(in the rows, 128 means zero)
Each row of R is roughly a mix of the hidden directions of one of 4 groups; some rows fit no group.
R (124 x 12):
[[121 103  96 103 147 170 155 131 128 174 102 119]
 [ 79 128  98 146  94 142  95 124 131 159 144 155]
 [143 110  92 182 115 101 107 140  93 137 145 141]
 [ 84 101 133 122 126 104 133 127  73  98 124 154]
 [199 151 112 152 124 142 140 146 136 138 153 114]
 [138 173 129 143 117 168 152 147 141 179 122 139]
 [ 82 119 118 108 102 118 113 137 153 164  92 159]
 [158 105  98 158 155 137 108 129 159 122 130  78]
 [ 80  99 141 119  86 113 105 116 121 169 128 144]
 [116 165 109 116 138 180 153 135 108  84 138 127]
 [ 89 118 158 108 136 116 145  92  99 103 144 167]
 [151 150 161 176 144 170 137 124 146 101 123 146]
 [118  75 125 168 143 114  77 122 144 117 119 122]
 [ 98 136 179 135  96 109 124 102 141 116 122 172]
 [ 92 113 105 155  95 157 101 120 117 172 141 142]
 [ 60 133 103 145 107 128 103 140 130 132 144 160]
 [ 79 119 104 114 128 146 109 130 143 171  91 152]
 [111 104 100 112 121  85 115 131  93 160  94 154]
 [ 61 145 114 121 102 118 108 126 140 128 126 168]
 [155 101 114 156 132 119 113 145 153  72 161 120]
 [165 130 117 129  95 156 157 168 126 170 106 130]
 [107 101  89 174 138 143 106 138 144 159 103 148]
 [164 140 155 103 144 161 150 139 149  93 131  89]
 [ 99 148 107 162 120 150 151 157 104 162 107 162]
 [144 130 120 176 164 157  97 107 137 160 133 100]
 [ 75 138 131 116  86 125 120 125 110 153 132 175]
 [102 119 123 144 148 100  88 110 115  79 164 121]
 [ 86 111 180 104 130  96 119 105 150 106 119 125]
 [110  88  85 151 124 137  99 133 104 158  98 109]
 [196 115 126 138 150 117 121 129 145 125 149  86]
 [141 166  85 157 139 144 103 133 158 108 164 134]
 [ 98 115 102  91 148 166 120 123  80 125 111 147]
 [127 134 170 127 101  91 138  86 125 101 166 122]
 [160 141 135  84 129 100 139 112 136  82 150  96]
 [ 92 131 117 167 133 134  92 128 163 165 107 155]
 [ 91 157 119 129 107 133 138 162 144  93 119 177]
 [ 84 158 130  88  99 159 150 120 120  99 118 146]
 [105 102 135 113 134  91 116 101 100  79 149 151]
 [151 114 134 132 149  94 124 130 145  66 137  90]
 [ 88  95 168 110  95 102 110 107 126 157 131 135]
 [158 140 142 120 146 148 157 115  91  81 157 107]
 [168 127  95 110 163 127 142 127 122 143 125  71]
 [159 142 161 123 123 100 103 111 151 119 186 129]
 [131 116  96  66 142 133 127 137 108 140 123  82]
 [ 92 144  99  89 105 155 139 160 134 124  94 150]
 [175 129 156 160 108 104 152 142 152  96 152 120]
 [122 109 135 108  82 115 132 134  91 182 126 151]
 [118  96 149 123 134  89 117 124  95  71 134 109]
 [152 147 140 182  96 137 146 154 159 153 124 145]
 [128 159 115 150 129 163 142 138 166 174 121 164]
 [ 95 107  99 141  99 120  93 123  79 152 112 140]
 [144  86 126 153 151 113  86 119 167 105 128 100]
 [200 131 116 120 151 111 149 149 129 118 123 100]
 [152 116 106 155 162 162 124 117  75 117 114 150]
 [ 90 164 125 132 119 145 144 144 131  79 134 171]
 [152 123 195  97 136  95 141 112 126 112 139 120]
 [ 98 140  87 115 150 151 113 125 123 184 103 116]
 [ 93 137  70 140 102 147 121 148 118 154 113 156]
 [122 147  70 154 115 169 128 145 107 150 128 150]
 [129 137 163 138 121  97 150 125 117  73 158 159]
 [ 94 135 124  97 126 119 173 132  81 108 126 159]
 [191 133 148 130 146 125 131 127 143 125 127  73]
 [118 107  81 141 115 156 140 148  99 166  90 125]
 [129 114 101  77 102 126 117 105  87 147 123  96]
 [154 105 119  78  96 102 137 139 127 154 114  90]
 [148 148 133 161 141 151 120 133 195 152 132 144]
 [136 109 157 125 137  89 119 125 115  65 142 100]
 [174  90 141 131 137  86 135 170 121 128 115 149]
 [121  69 167 133 126 132 121 104 119 155 118  91]
 [132  97 113  78 124 106 167 119  89 116 122 150]
 [195 133 130 132 133 151 141 151 131 142 119  84]
 [137 113 141 143 132  64 121 104 131  91 161 120]
 [140 136 136 129 169 172 151 124  87  87 139 137]
 [109 105 172 110  94  91 102 107 118 133 121 161]
 [148 100 135 152 182 108 132 112  97 115 166 129]
 [103 112 151  65  99 136 128 142 117  93 135 137]
 [103 156 164 104 100 124 141 120 100 133 145 179]
 [147 125 152 164 141  74 131  96 144  98 150 129]
 [152 130 150 124  84  72 142 151 144 101 139 134]
 [ 84 133  99 116  89  96 118 150 165 145 119 145]
 [168 128 119 158 159  87 121 109 136 122 146  84]
 [129  96 144  96 142 173 129 114 138 183 120 120]
 [132 139 121  86  98 111 138 123  69 118 131  94]
 [119 182 150 122 103 121 141 122 128 127 151 184]
 [120 103 106 147 131 104  99 157 159 175 102 146]
 [125 151 159 124 155 108 116 110 168  76 152 123]
 [168 132  79 162 149 168 136 144 121 132 126 107]
 [116 117 146 177 139 105  92  95 152 162 140 133]
 [115 106 105  91 129 163 148 125  99 176 107 117]
 [146 149 156 135 170 126 136 102 163  90 140  95]
 [180 163 104 140 127 157 149 147  98 137 150 145]
 [180 146 162 154 137 151 153 135 158 102 130 110]
 [151 131 151 142 127  87 107 128 133  71 146  97]
 [120 126 128 134 149  94 149 112 104  85 185 133]
 [ 83 131 128 149 124 120 130 127 118 125 128 201]
 [ 94 131  95  99 127 186 132 154 105 128 118 142]
 [119  99  75 120 139  95 124 121  77 121 143 134]
 [130 159 125 154 136 189 133 145 150 162 103 131]
 [150 125 159 160 101 113 102 145 165 153  93 145]
 [127 121 141  97 122  88 131 116  93  71 143 111]
 [182 126 127 136 145 118 142 126 107 106 164  81]
 [ 72 100 108 146 102 151 108 121 119 165 114 136]
 [166  95 146 109  99 143 120 153  82  98 131 134]
 [172  90 152 128 147  98 127 102 107 146 145  96]
 [ 93 104 125 104  85  97 119 135 116 170 111 149]
 [ 83 122 119  94 107 110 140 153 132 121 107 179]
 [ 64 126 154 109  97 111 115 114 127 138 128 163]
 [155 148 101 163 133 126 114 127 148 134 161  72]
 [ 83 105 145 118 119 140 115 111 102 158 126 181]
 [161 119 172 119  81 107 144 152 148 103 144 122]
 [105 125 103 154 138 102 115 118 160 100 132 185]
 [187 109 142 112  98  95 139 146 127 144 129  95]
 [134 178 146  96 133  98 146 136 135  88 136 162]
 [141 161 156 124 136 154 136 139 184 128 127  85]
 [142 137 144 145 172 136 170 149 175 101 130 136]
 [157 144 136  90 113 147 166 143 101  81 130 113]
 [144 126 113 119 148 161 122  91 112 154 139  68]
 [123  91 141 124 153  92 111 111 145  69 140 132]
 [112 133  84 133 105 157 132 161 116 180 111 143]
 [147 109  89  84 141 152 157 144  85 123 120 118]
 [132 158 143  88 103 130 162 134  73 130 133 108]
 [119 131  75 142 137 178 129 154  95 143 119 141]
 [ 89 119 168 125 113 119 109 111 101 128 141 183]
 [153 163 146 164 145 166 155 135 172 124 122 119]]
Each list below has one row that fits no group; the rest each fit one group, if only roughly. Name that row.
  z_41: [ 90 131 129 106 124 150  89 119 131 181  95 123]
  z_205: [123 187 145 153 111 112 152 148 121 105 141 164]
  z_955: [146 108 160 143 127 139 100  94 137 180  97 113]
  z_723: [108 105 155  94 117  88 149 132 114 106 126 176]
  z_132: [120 112 129  96 154 122 140 112 105  60 149 131]
  z_559: [139 133 121 140 176 147 146 118 117  64 143 133]
  z_24: [ 95  76 121 165 153 118 103 129 144 113 113 155]
  z_169: [163 126 107 148 152 165 107 137 134 168 107  90]
  z_600: [ 77 142 148 128 116 118 156 108 167 147 118 166]
  z_846: [132 131 187 113  98 126 162 131 160 106 125 154]
  z_971: [ 88 131 162 133 103 142 113 100 159 174 128 111]

z_971
  z_254: [176 122 148  96 103 108 146 122 117 116 139  78]
  z_794: [170 110 118  96 133 160 131 140 117 155  96  88]
  z_492: [151 132 102  93 138 154 153 160 129 106 142  79]
  z_275: [ 65 121 125 119 125 140 109 100 138 156 105 161]
  z_70: [193 162 127 132 155 139 151 138 121 103 149 122]
  z_548: [ 84  87 116 129 106 105  89 120 155 153 118 113]
  z_4: [124  82 156  90 115  85 131 105 114 153 115 137]
  z_632: [103 119 154 140 118 105  89 104 139 111 147 182]
  z_21: [165 148 109 159 163 168 128 124 138  97 155 111]
  z_482: [120 126 141 117  91 138 149 133  78 171 120 164]
  z_921: [174 145 100 119 154 167 148 121  88 114 138 140]

z_921
  z_624: [ 93 117 155  91 100 110  91 119 143 165 112 132]
  z_720: [119 134 146 159  98 137 158 150 150  90 147 172]
  z_443: [168 125 127 115 106 108 161 159 143 100 159  92]
  z_593: [ 76 123 137  92 121  91 138 134 135 114  84 142]
  z_474: [156 127 102 160 108 129  88 134 137 152 115  76]
  z_630: [ 94 109  90 102 161 126 126 109  88  94 138 134]
  z_229: [ 89 111 133  90  89 125 140 137 105 125 120 177]
  z_490: [109 157 103 169 128 126 102 139 161 177 127 116]
  z_99: [138 106  96 134 173 180 144 149 120 125 102 113]
  z_674: [120 117 153 113 146  94 149 130 110  60 140 123]

z_99
  z_332: [ 64 142 104 152 119 115 110 124 139 163 126 153]
  z_942: [117 121  83 131 163 172 142 124  89 136 108 147]
  z_381: [100 134 161 124  84  96 150 130 162 132 127 166]
  z_445: [ 96 117 154 102 131  79 110 117 169 100 118 118]
  z_779: [126 118 181 121 165 128 147 104 136  84 120 102]
  z_285: [180 115 164 115 108  98 147 115 112 112 144  95]
  z_196: [184 127 119 129 128 102 149 157 120 100 156  93]
  z_845: [ 75 144 106 156 113 138 143 132 147 153 120 174]
  z_692: [128 100 163  84 103  83 127 107 120 102 137 140]
  z_758: [109 155  91 168 134 159  99 124 159 155 129 107]
  z_570: [146 102 165 116 162 110 131 124 152  77 139 103]
  z_249: [155 105 138 168 140 128 103 146 137 127 121  66]
  z_974: [153 147 112 118 127 150  98 127 167 136 124  67]
  z_853: [170 156 134 143 105 114 145 145 136  86 156  92]
  z_32: [146 116 164 134  99  70 148 109 136 128 127 162]

z_974
  z_519: [121  89 156 134 129  62 124 118 130 141 140 157]
  z_489: [154 156 150 140 112 113 146 120 128  74 167 105]
  z_106: [ 79 145 155 149 130 128 126  87 128 105 153 163]
  z_889: [116 158 106 162 138 160 163 159 148 157 109 149]
  z_143: [ 79 129  90 127 120 115  93 138 117 176 120 136]
  z_709: [166 126 140 154 139 103 114 129 145  92 163  84]
  z_398: [ 77  86 124 127 148 140 137 131 106 135 112 176]
  z_508: [148 164 150 127  96 134 133 120 190 119 135 102]
  z_688: [146 174 150 143 132 100 145 134 155  79 152 135]
  z_168: [ 79  94 130  94 132  96 128 108 115 148 123 163]

z_508
  z_89: [151 127 121 132 151 171 160 153 147 162 108  90]
  z_847: [170 126 113 152 133 177 151 135  86 153 131 120]
  z_735: [129 161  96 133 150 195 130 148 126 120 113 118]
  z_827: [151 140  96 146 146 186 125 153 111 157 109 113]
  z_643: [132 134 164  80 103  79 144 135 112 137 124 154]
  z_605: [ 72 130 122  99 115  83 115 132 147 114 106 152]
  z_301: [168 129 118 111 154 157 151 133 172 145 122  86]
  z_762: [113 163 181 108 140 119 141 110 131  85 142 152]
  z_808: [111 122 153 120 137  88 130 116 121  66 149 158]
  z_995: [123 162 146 115 108  88 136 120 111  77 154 154]
  z_247: [125 132 196 114 108 112 132 115 172 110 132 134]
  z_989: [ 76  91 112 140 119  99  94 119 150 146 110 143]
  z_673: [147 139  72 159 171 156 141 134 110 135 127 112]
  z_956: [120 146 124  95 124 156 184 144  84 145 119 128]

z_989
  z_849: [160 156 116 165 148 133 138 147 188 121 128 116]
  z_328: [116 157  91 181 168 155 128 128 146 139 131 124]
  z_243: [142 115 179 138 146 124 108  94 152 111 167 102]
  z_384: [156 132 159 138 137  99 104 117 169  83 154 115]
  z_581: [169 161 124 146 138 170 137 128 120 101 145  84]
  z_899: [ 79 115 119  87 142 149 139 117 101 141 105 164]
  z_5: [178 151 158 128 137 154 158 124  86 125 152 135]
  z_75: [ 74 146 142 141 150 124 128  95 143 107 128 174]
  z_322: [143 126 122 193 140 124 101 146 176 125 121 123]
  z_665: [ 96 139 117 131 172 178 137  98  99 113 142 139]
  z_441: [ 92 144 116 127 110 127 154 167  98 141 114 179]
  z_556: [135 114  95 178 142 103  98 134 165  96 122 123]
  z_428: [125 155 155 120 109  95 112 104 140  88 163 163]

z_441
  z_909: [119 136 110 124 161 187 137 154 109 116  99 156]
  z_312: [145 119 111 153 180 167 153 131 155 154 110 113]
  z_298: [142 119 142 160 132  90  83 120 153  84 145 123]
  z_88: [103 103 125 111 102 100  76  94 110 130 135 155]
  z_668: [106 117 165 134 107  80 130 128 138 114 128 182]
  z_771: [152 109 109  95 136 149 118 131  95 176  92 110]
  z_366: [ 67 138 104 149 129 137 101 117 156 156 122 154]
  z_48: [168 117  93 127 127 139 119 149 102 175 112  93]
  z_618: [116 128 124  90 138 147 154 167 110 103  98 171]
  z_178: [ 92 128 132 140  98 112  92  99 166 170 123 123]
  z_766: [ 89 161  99 141 146 172 118 140 155 159 116 122]

z_312
  z_202: [121 137  78 127 165 185 125 140 114 136 119 111]
  z_167: [101 116 134 148  80 128 120 153 114 110 140 183]
  z_80: [ 73 133 143 109  88 107 111 104 139  97 142 140]
  z_927: [101 141 111 136 116 139 111 133 140 200  99 135]
  z_487: [176 125 184 117 120 115 141 122 151  96 134 109]
  z_841: [136 146 157 104 153 133 192 146 125  96 134 122]
  z_506: [177 123  94 136 146 139 172 133 102 155 105 129]
  z_918: [187 156 145 132 146 153 161 130  99 116 147 129]
  z_687: [172 107  90 133 118 135 119 157  85 156 122 107]
  z_136: [150 137 153 144 168 103 108 102 149  92 143  91]
  z_875: [ 94 128 135  67  88 105 146 106 127 116 131 126]

z_80
  z_654: [120 123 186 115 144 107 128 113 137  84 154 157]
  z_6: [ 91 128 108 144 117 144 116 121 126 170 117 187]
  z_812: [123 122 108 131  94 143  97 159 112 188 108 131]
  z_454: [105 139  82 152 132 147 105 162 161 161 109 131]
  z_514: [ 86  59 130 136 110 119 105 120 146 131 117 131]
  z_465: [173 131 107 100 132 167 143 154 111 127 109  87]
  z_311: [120 155 133  70  95 131 155 120  88 139 136 140]
  z_994: [105 116 138 156 127  84 110 126 111  76 140 161]
  z_933: [155 145 114 129 166 188 158 138 128 106 123 112]
  z_477: [172 115 158 160  86  97 136 143 130 144 124 154]

z_514
  z_698: [147 148  94 143 155 186 126 160 123 123 106 115]
  z_638: [178 120 128 145 121  75 132 157 139 112 152 105]
  z_515: [107 107 102 133  76  95 133 150 111 146 140 165]
  z_914: [169 126 136 190 166 130 109 124 131 133 146 114]
  z_807: [179 111 117 122 123  94 132 140 126 143 149  74]
  z_140: [113 119  74 130 123 128  99 140 105 183 114 120]
  z_38: [180 127 124 138 144 105 158 135 131  88 154  93]
  z_122: [ 98  86 121 101 150 122 134 138 105 151 105 175]
  z_659: [151 139 110 152 185 135 110 112 130 111 141  82]
  z_11: [ 76 109 105 106 116 127 120 133  94  98 142 166]
  z_363: [152  97 155  96 141  81 137 131 139 117 101  92]
  z_8: [135 104  91 149 110 136 138 141 129 195 105 127]

z_8
  z_836: [173 148 125 119  95 109  98 119 122 122 142  75]
  z_485: [ 86 137 133 100  86  94 119 131 125 146 129 172]
  z_948: [165 156 139  85 132 136 170 133 129 118 136  85]
  z_777: [100 147 174  98 125 134 161 120  91 116 112 159]
  z_203: [127 153  97 145 130 179 122 172 146 125 141  95]
  z_190: [107 113  86  99 109 122 136 126  68 136 110 112]
  z_746: [ 89 117  74 128 141 139  99 130  90 157 125 136]
  z_258: [167 175 143 119 130 124 170 147 140 101 141  99]
  z_397: [121 141  97 121 149 188 127 113 116 163  96 115]
  z_873: [148 159 129 136 140 152 192 126 166 136 113 138]

z_397
  z_795: [182 125 142 108 153 143 162 127 124  89 131  97]
  z_894: [184 125 132 161 142 131 169 124 121  87 138 127]
  z_286: [145 125  96 162 135 161 133 153 136 169 103  90]
  z_701: [ 71 121 110 109 104 117 132 126 120 154 116 177]
  z_769: [109 104 131 127 129  85  69 106 103 115 147 120]
  z_623: [110 155 151  96  74 109 153 118 131  93 139 131]
  z_587: [ 85 141 129  98  87  89 146 116 133 103 153 140]
  z_977: [125 143 155  69 132 111 135 122 114  79 153 121]
  z_30: [113 127  83 116 112 143  98 155 109 180 119 111]
  z_647: [ 98 112 131 134 124 125 107 149 150 158  83 179]
  z_57: [ 80 128 135 130 110  94  76 116 143 161 137 123]
  z_626: [106 144  85 137  86 133 113 143 118 162 143 168]
  z_391: [109 133 132 119 143 114 154 120 145  58 163 130]

z_977
  z_823: [162 135 132 105 128 101 136 131 162 147 131  66]
  z_768: [182 140 147 126 141  86 128 149 157 104 137 101]
  z_756: [ 95 142 113 112 145 175 136 151 120 125  95 172]
  z_9: [ 71 135 118 110 118 124  80 127 138 169 122 120]
  z_184: [105 135  67 129 154 172 131 145 101 132 124 125]
  z_151: [102 120 119 137 140 172 156 148 126 180 101 148]
  z_411: [116 118 138  95 130  88 127 120 138  75 165 101]
  z_564: [157 146 113 168 157 167 113 119 145 106 161 108]
  z_931: [164 150 118 152 161 180 133 134 111 107 138  99]
  z_773: [111 143 170 141 120 124 136 123 163  74 153 152]
  z_606: [ 91 153  87 155 126 127 107 138 142 181 121 128]
  z_574: [115 119 180 158 117  99 107  89 143 141 131 157]

z_768
  z_598: [ 99 114  92 133 136 132  96 117  85 169 109 152]
  z_185: [166 110 164 121 155 124 120 118 172 100 146  96]
  z_357: [115 133 142  88 103  86  91 127 101  97 126 104]
  z_775: [109 105 124 121  84  97  95 135 105 173 118 148]
  z_561: [119  89 163  83 110  95 142 111 111 145 110 149]
  z_7: [147 109 131 125 125  89  91 111 131  82 139  86]
  z_379: [177 143 136 162 165 130 151 118 146  94 140 106]
  z_353: [131 157 107 154 159 168 125 124 145 175 102 114]
  z_171: [173 121 148 163  90 137  92 154 122 154 125 117]
  z_517: [131  91 170  74 147 122 127  99 130 108 144 116]

z_357
  z_809: [147 117 149 126 154  98 104 111 174  96 145  93]
  z_232: [165 169 103 145 108 143 136 152 141 152 119  84]
  z_711: [155 109  62 143 128 140 122 131 100 158 116 110]
  z_354: [154 114  69 140 107 130 115 153 119 173 126 118]
  z_45: [182 148 158 121 111 141 153 121 117  94 135  93]
  z_97: [156 133 138 166 139  97 141 156 121  79 155 150]
  z_215: [ 97 142 139 175 126 110 131 105 152 151 117 177]
  z_159: [130 109 174  93 117  71 115 117 149 127 138 119]
  z_660: [196 109 149 123 113  99 139 159 124 121 120 110]
  z_162: [127 122 140 178 152 107 108 132 169  94 137 159]
  z_302: [115 148 113 136 137 178 122 134 127 184  91 132]

z_711
  z_396: [146  91 126  81 147 113 126 107 133  97 133  83]
  z_583: [ 62 123 134 114 109 122 114 108 146 148 108 164]
  z_355: [177 112 101 106 155 141 136 127  92 147 107  94]
  z_837: [105 130  93 144 126 163 144 143 121 180 103 158]
  z_320: [ 88 112 101 130 115 146 119 143  89  96 146 170]
  z_972: [106  68 127  80 140 125 125  99 105 128 127 135]
  z_287: [159 112 151 121 151 113 147  92  90 111 166 103]
  z_888: [ 99 131 102 183 160 121  99 130 154 145 144 147]
  z_560: [126 182 111  82 133 143 157 126 123 161 130 107]
  z_221: [119 156  96 162 168 172 147 127 130 137 108 150]

z_560
  z_52: [140 151 180 143 145 128 147 104 176  98 128 127]
  z_469: [ 83  96 115 112 143 115 114 127 131 165 102 172]
  z_111: [175 178 122 123 120 121 132 126 166 109 148  97]
  z_582: [160 163 123  97 118 118 171 154  97 124 116 158]
  z_183: [149 174 103 113 157 177 145 131 128 105 146 112]
  z_305: [126 124 146  99 155  83 128 123 167  82 115 111]
  z_494: [146 118 110  95 117 173 147 150  94 159  96 136]
  z_511: [147 101  91 149 139 154 104 126 163 170 111 106]
  z_529: [172 120 154 101 129 138 149 101  96 116 140  83]
  z_497: [ 66 136 121 104 115  90 116 131 147 118 105 157]
  z_926: [ 73 140  78 140 138 135 110 128 118 157 121 154]

z_183
